Each row is where one point has got to under a steady rotation. How many steps took it there?
The counts run from 0 to 388.
[ 22.4  16.7  29.0  -4.5 -34.7  29.6   7.6   8.5 -30.4 -21.6  -0.7  43.6
  -5.6  26.2  31.2  27.2  -9.3  -6.2  10.6  12.2   5.2  -2.4  -6.4  21.3
 -19.5  15.4  26.3  29.3   6.3  22.2 -16.2 -62.7  -8.2  -5.0]  135
[ -9.8 -12.8  25.6   7.0   5.9 -32.0  26.8  18.5  12.2 -14.6 -23.1   2.5
 -50.0   5.0   2.8 -26.0 -10.9 -30.8 -13.0 -11.0  30.1  14.5  -2.3  36.7
   8.7  34.8  -1.0 -24.7 -30.0   7.3  31.0 -31.9  -5.5  34.4]  186
[-25.5   6.2  37.6  19.4  22.8 -48.8  17.2   0.8  -5.0  31.1  18.6   9.4
  -1.1  27.1  12.6  17.1  -4.7 -18.5 -11.9 -13.0  16.3 -25.8 -33.3  32.7
  34.0   0.1  42.7 -14.8  -5.6   6.0 -35.6  -6.9 -12.3  21.6]  222
[ -0.4  21.9 -23.8 -47.4 -26.8 -25.0  -3.3  43.9  15.3  33.5  21.4  10.0
 -26.1  24.1  -2.0  25.0   7.9   2.0 -38.3 -20.3 -16.4 -16.5  -1.4  38.9
  20.5  -4.3  -1.0  -1.0 -23.3  24.8  17.6 -28.2 -12.8 -13.7]  20
[ 41.0  -0.5  -4.9  47.0 -20.3 -29.5  21.4  22.7   7.0  -5.5  14.6  17.3
 -15.1  17.6   8.3  41.2  27.9 -50.5   5.8  -5.8  37.4  -9.9  -5.9   6.8
 -23.3 -20.6  -0.1  10.2  16.7 -16.7  24.3 -28.0   9.7  15.1]  109
[  0.8  -4.5  -8.6  13.8 -10.3 -33.0   0.4  12.0   2.0  -5.8 -10.4   1.9
  25.9  24.2  34.1   3.1  17.3 -71.1  20.1  36.7   3.2  20.9 -37.3  10.2
  36.2  18.3 -23.0  12.9 -14.1  15.6 -19.5 -25.7  -7.7   5.2]  258
[ -6.1  -3.8  18.3  27.9 -17.7 -14.0  13.1 -19.2  44.9   1.4  53.9   6.9
   0.3  27.1  23.9  27.5  18.3   2.2 -38.4 -13.3  27.6 -45.8  -2.0   9.7
   6.4   5.0  10.9   6.6 -42.5  30.1  11.1 -14.2   2.4   8.3]  40
[ -8.1  20.5 -11.7 -49.6 -18.5 -22.7  -5.3  37.5   8.4  28.5  24.6  24.5
 -37.1  29.6  14.4  24.6  13.2   2.8 -41.5 -26.6 -10.1 -12.9 -14.8  34.0
  19.0  -9.5  -0.7  -8.7 -17.8  20.4  17.7 -14.2 -19.9  -9.2]  22
[ 13.4  12.9  19.4  22.4 -26.0   2.4  14.4   5.1  29.1   9.3  27.1 -13.8
  -5.9  36.6   5.2  16.7  62.7 -16.2  -1.9 -19.5  29.9 -43.2  17.9  36.8
  15.4  -7.9 -17.1  26.6  -0.3  14.5  28.5 -18.3  14.8   8.5]  301
[ -2.0  29.2  26.8 -28.8  -6.4 -37.7  15.3  34.4  32.2  10.9  20.7  -3.0
 -26.7  13.2   6.9  21.5  23.5   7.7 -39.1 -32.2   3.8 -29.4 -22.0  29.3
  31.7 -13.3  19.9  -0.4 -35.7  18.4   4.6 -17.0   6.6   4.2]  28
[ 10.2   6.9  13.1  38.4 -23.8  10.8   3.2  31.8  -5.0 -13.5  28.0   4.1
 -25.4   9.2  -3.0  54.7  14.9 -52.4  11.1   5.1  36.2  -6.2  11.2  24.2
 -13.4 -19.8  -4.9 -15.8  13.5 -13.3  41.9 -35.0   6.2  -3.3]  114
[-11.2 -10.7  32.8   8.0   1.4 -19.1   7.5  -1.8  28.6 -14.4  31.0  -7.4
 -26.6  23.8  26.3  27.4  35.9  20.3 -25.3 -29.9  31.8 -53.5 -19.6  16.0
  27.2  -2.0  11.4   1.3 -39.5  18.2  10.6 -12.8  -2.3  10.7]  36
[ 21.8  15.4   9.5   9.4   5.9 -26.4  19.3  15.3  10.0  -0.9   1.0  -1.7
 -53.1   2.9 -14.7  -6.9 -11.4 -23.5 -13.4  12.0   8.8  20.4 -16.8  53.6
 -20.2  46.9 -16.8 -23.3 -32.6  14.5  31.4 -35.6 -16.1   2.6]  180
[-15.1   2.7  -0.3   2.0 -15.3  37.0  16.9   8.7   8.6  22.9  31.7   0.5
 -18.4  36.3  27.9  24.2  43.8 -33.5   2.3  -2.1  27.0 -39.6  23.8  38.9
  -4.0  -8.2  -9.6  18.4 -10.4  14.6  44.4  -1.5 -16.5  14.9]  307
[ -9.3  19.9  20.7 -33.7 -24.9  -8.6  12.5 -31.5 -16.3 -21.6  -3.9  -1.9
 -11.7  34.8  17.2  36.6   2.3  -8.0 -21.0  -2.5  -2.5 -26.4 -23.6   1.9
  -2.2  30.6 -35.8  15.5 -21.3  56.7  19.2 -39.9  -9.4  -8.0]  332
[  1.9   6.4  40.5  -6.3 -44.0  17.9  29.2  29.7 -27.0 -22.0  -8.9  18.0
 -10.7   9.2  17.2  14.2   0.5 -13.6  30.2   1.6  25.8  -1.7  20.6   8.9
  -6.9  -7.6  48.4  28.7 -10.9  13.2 -15.2 -58.2  -4.3   9.0]  130
[-24.1  -9.4   3.0  -1.6 -17.0 -37.3   4.4 -16.1 -23.9 -32.9  -6.7   2.1
   4.4  24.6  27.6  51.7 -10.2 -35.2  -0.7   7.7   9.9 -15.0 -50.8 -32.2
   6.2   6.6 -14.1   3.3 -22.5  37.7  -4.9 -27.8 -17.8   4.9]  70
[-15.7 -28.8 -14.1  20.0 -22.4 -22.9  -5.2  21.1   9.2  -8.0   7.3  23.5
   0.7  26.0  -8.9 -28.9 -25.9  -7.7 -34.1  -7.5  32.1  -1.7  28.1  27.8
  29.1  23.4  23.4  -8.8 -14.0  32.3  -6.1 -65.3  -0.2   8.8]  199
[-21.1   1.0  -3.6  -4.0  -2.9 -27.5   8.4  15.7  -7.8 -38.5  -7.3 -17.2
  10.7   4.6  15.5  53.6 -12.8 -35.4  -2.1  32.2   1.2 -28.2 -45.7  -9.4
   1.8   9.9   2.7  12.7 -44.5  44.9 -14.1 -28.7 -14.5  -6.9]  66
[-15.0 -11.1 -34.6 -42.9 -45.4 -28.9  -7.9  19.4  -3.6  27.4   8.1  21.0
 -19.5  47.6   7.2   3.7  21.6  -4.5 -18.4 -34.4  11.2  -1.4  15.9   9.3
  27.4   1.8 -10.6   4.9  -9.0  28.3  29.9 -31.1 -20.4  -4.6]  14
[ -7.1 -30.9 -17.4  12.8 -11.4 -29.5 -12.1  13.7 -19.4 -11.1 -21.3 -17.6
   7.2  29.9  26.2  17.7  21.4 -47.3  38.3  19.8   7.3   4.5 -26.7  15.5
  49.6  14.5 -36.4   6.9  -9.4   9.3  -4.4 -38.7 -10.7   2.4]  262
[-27.5  13.5  -5.6   2.8 -14.9 -45.2   3.1  25.0  -8.5  19.6  12.4  33.8
  -9.5  38.2 -26.2   3.1 -20.3 -13.0 -48.9  -3.1   5.9  -8.4   6.2  43.6
  14.4  -1.8  24.7 -13.5  23.1  36.7 -24.7 -27.2 -19.3   5.0]  210
[-23.9 -48.9  -5.7  13.7  -1.2 -12.9  -1.3  20.0  -1.5 -22.5  -9.8  20.1
 -26.1  22.1  17.8 -32.2 -15.8 -10.6 -18.7 -13.8  44.0  -3.2   8.9  28.3
  30.6  27.2  16.4 -18.8 -21.7  14.5  10.5 -52.9 -10.2  25.3]  195
[-21.3 -20.3   4.3  32.8 -13.8 -12.9  16.3 -31.6   2.3   5.5  38.3  12.8
 -37.0  31.3  18.0   9.5   9.2 -30.6  16.7  31.4   0.8  -6.4  20.1  31.3
   2.4   8.5 -18.2  -8.1 -11.3  14.3 -48.7   9.5 -49.0 -10.4]  240
[-11.5  20.0  -3.9 -52.2 -15.6 -26.5  -0.2  35.5   3.4  22.8  23.3  24.7
 -44.1  31.5  18.1  23.7  20.7   3.9 -40.4 -29.5  -3.6 -13.6 -20.6  32.4
  20.0 -13.5   4.1  -9.4 -15.4  16.3  17.5  -9.6 -22.5  -1.5]  23
[-21.4   4.2  -4.1  -3.3  -4.6 -24.4   0.4   8.2 -14.3 -39.2  -3.3 -11.8
  11.8  10.5  18.8  52.9 -12.1 -36.0  -3.2  29.8   0.8 -22.9 -50.5 -13.3
   5.0   9.2  -3.1   7.2 -36.2  43.6 -10.6 -31.8 -15.7  -9.0]  67
[ -0.3  28.6  36.2  -4.2  11.8  10.6   1.3 -19.4  -7.5  -4.6 -41.4   6.1
 -27.9  31.5  -3.6  23.1   0.8 -41.8  23.7 -33.4   3.8 -43.2  13.6  30.2
  -1.5  37.5  17.1  -6.2  16.5  16.7  11.7 -29.8  -1.8 -22.6]  150
[-36.8  -7.7 -18.4   1.0 -15.6  -4.6  38.0  10.4  24.0  -7.2  16.9   4.1
 -18.1  15.7  13.9  31.6  -0.7 -36.2 -18.9  26.4   5.5 -43.3  21.4  12.7
 -26.1  -6.7  12.4  17.6 -34.2  40.4  -7.3  14.0 -36.9  11.3]  53
[ 22.2  20.8  31.1  -5.1 -37.3  28.6  10.0  14.9 -25.2 -19.6   2.4  35.8
   1.2  20.5  24.4  26.1 -10.8  -6.9   9.8  17.4   5.1  -3.5  -0.9  23.2
 -15.2  12.2  31.0  29.9  -3.8  23.1 -18.4 -68.4  -2.1  -8.0]  134
[  2.0  15.0 -26.7 -43.9 -31.5 -31.7   1.9  45.2  13.7  32.9  14.5   2.8
 -23.7  26.1  -6.7  23.5   9.1   4.8 -31.1 -23.3 -15.6 -18.4   8.9  38.8
  20.3  -3.8   1.6   3.8 -21.4  25.7  17.5 -31.4  -8.3 -13.2]  19
[-35.1  20.0  40.9  10.9  15.7 -44.5   3.3   5.0  -8.0  21.2  24.5  15.7
  -6.6  30.0   1.7  17.0  -5.4 -20.2 -26.0  -8.7  14.9 -16.4 -36.6  33.1
  34.8  -2.4  34.9 -27.6   6.0  14.1 -33.1  -6.9 -15.9   8.1]  220
[-11.5 -27.2 -22.0  18.8 -22.1 -21.4  -5.3  19.0   6.1   2.0  13.3  33.1
   2.5  31.0  -6.3 -25.3 -30.0  -9.8 -39.4  -1.9  27.7   0.3  22.0  28.9
  23.7  22.9  23.9  -5.7 -10.1  31.2  -7.6 -62.2  -6.5  11.1]  200
[ -9.9   2.6  38.0 -11.0 -39.6  28.3  22.4  26.7 -30.3 -18.2   1.9  27.9
 -17.7  13.2  31.3  15.5  -1.5 -24.5  28.3   1.4  30.9   6.8  18.1   2.8
  -5.2 -15.0  44.1  14.9  -7.9   4.3  -7.5 -46.2 -12.2  12.8]  128
[  3.2  28.8  24.3 -19.3   0.9 -26.6   7.9  26.1  36.8  14.0  35.6   8.9
 -14.3  14.8  22.6  25.3  17.2   4.9 -46.2 -22.6   2.9 -29.1 -34.4  30.9
  26.8  -4.3  19.9  -0.6 -41.6  16.2   8.5 -18.1   3.2   3.1]  30
[ 22.0  14.7  -6.0 -33.7 -24.4 -10.5   4.5  49.5  11.8  24.1   7.8   8.3
 -32.5   8.9  21.9  12.7  16.5 -23.7  14.4 -23.9 -24.8  -6.3   7.6  40.5
  49.9 -25.4 -10.7   8.8 -21.8 -14.2 -24.9 -32.5   0.0 -13.1]  282
[-31.9   0.4  -4.3 -11.6  -7.5 -34.5  34.3  17.6  -0.2 -28.5 -14.8  -7.0
   5.2  10.6  17.8  36.4  -3.3 -44.7  -3.2  26.6   8.3 -26.8 -30.1 -15.1
  -8.0  -4.0  20.3  24.9 -38.4  46.1 -22.1  -9.3 -24.9  12.9]  63
[  9.3  12.5  38.2  -5.2 -43.7  21.6  24.7  30.3 -20.4 -23.1  -7.9  16.5
  -4.3   8.2  11.9  18.0  -4.8  -9.9  26.7   6.3  18.0  -5.5  19.4  14.0
  -6.2  -1.8  48.2  32.1 -10.7  15.0 -21.2 -64.2   2.4   4.1]  131
[  4.9 -26.2 -32.6  -1.1 -38.2 -30.0   2.4  10.1 -15.0  39.1  -5.6  -0.3
   2.1  34.4  23.5  27.1   1.0 -40.9  32.9  -9.4 -13.2   5.6   9.7  21.3
  41.8   1.6 -35.3   4.9  -7.2  -6.4   4.1 -38.4  -6.5  10.9]  270
[-37.3  22.0  34.9   7.3  16.8 -36.2  -8.7  18.9 -12.4   8.7  20.2   9.4
 -19.5  27.1 -11.4  23.6  -7.0 -13.6 -27.9  -5.2   7.7 -21.0 -31.1  47.0
  36.5  -2.5  27.9 -30.8  10.6  17.3 -29.7 -15.0 -15.7  -3.9]  218
[  4.8 -10.1  -5.0  14.3  -2.9 -44.7  36.5  24.2  10.8  -3.9  23.4   3.0
 -39.6  -7.5  14.0  47.8  -8.2 -38.6 -32.6   8.2  25.9  -8.7 -17.1  12.9
 -23.0  -6.5   5.3 -18.7 -17.5 -11.4  40.7 -16.0  -3.2  23.0]  373
[-47.9   9.4  -6.2 -11.7  -7.2   2.5  13.1  21.1   9.5 -37.6  11.9  -7.8
 -21.0   7.9   3.2  38.7   0.3 -40.5 -14.8  36.7   6.6 -33.1  -2.2   7.8
 -12.1  -6.8   6.0   4.4 -37.2  51.1 -12.0   1.0 -36.5 -16.4]  57
